0: [-0.5 -0.1  0.1 -1.2 -0.3  1.  -0.8 -0.1 -0.6  0.4]
1: [-2.1  0.6 -0.1 -1.7  1.   0.3 -0.6 -1.3 -0.8 -0.3]
2: [ 0.5 -0.2 -0.3 -0.8 -0.4 -0.2  0.6  0.8  0.5 -2.3]
3: [-0.2 -0.1  1.1  1.1 -0.4 -0.2 -0.4  0.5  0.8  1.1]
4: [-1.1  1.   0.7  1.3  0.2  0.3 -0.3 -0.2  0.9  0.1]
5: [ 0.8 -0.9 -0.1 -2.2  1.1  1.6 -1.5 -2.6  0.8  0.6]
6: [-2.5  2.7  1.3  0.5  0.6 -0.2 -0.2 -0.1  0.7 -0.6]
7: [-2.6  1.7 -0.1  0.3  0.7  0.6 -0.9 -0.7 -0.6  1.1]
8: [ 0.7 -0.4 -0.6  1.1 -1.8 -1.7  1.   1.4 -0.3 -1.6]

[ 1.2 -1.  -1.1  0.7 -1.5 -0.6  0.9  1.5 -0.7 -1.3] 8 2 3
[-1.5  0.1 -0.6  0.1 -0.9 -0.1 -0.8  0.2 -1.3  0.7] 0 7 3
[-0.1  0.1 -0.6  0.1 -0.1 -0.1  1.5  1.6 -0.1 -0.1] 2 8 3
[ 1.9 -1.1  0.5 -0.4 -0.3 -0.1  0.   0.1  0.6 -0.6] 2 3 0
[-0.7  1.1  1.2  1.4  0.5  0.6 -0.3 -0.4  1.2  0. ] 4 3 6
[-1.6  1.1  0.8  1.6  0.8  0.4  0.  -1.   0.2  0.6] 4 7 6
[ 0.9 -1.5  0.1 -2.1 -0.9  0.8  0.3  0.4 -0.8  1. ] 0 2 3
[ 0.9 -1.6 -2.   0.  -0.7 -0.9  0.5  1.8 -1.5  0.4] 8 2 0
[ 0.2  0.4 -0.1 -0.4 -0.2  0.2  0.9  1.5  0.7 -0.9] 2 0 3
[ 1.5 -2.3  0.2  0.7 -0.8 -0.8  1.1  1.2 -0.1 -0.1] 8 2 3
[ 0.5 -0.3 -0.4 -0.7 -0.2 -0.2  0.5  0.4  0.4 -2.3] 2 8 0
[ 0.5 -0.2  0.  -0.4  1.4 -0.9  0.2 -1.1  0.1 -1.4] 2 1 0
[-1.8  0.8  0.1 -1.5  1.3  0.2 -0.9 -1.9 -0.3 -0.2] 1 7 0
[ 1.  -1.3  0.  -2.  -1.   1.1  0.3  0.7 -0.5  1.1] 0 2 3
[ 0.8 -1.9 -0.6  0.8 -1.6 -0.8  0.7  0.8 -0.6 -0.4] 8 2 3
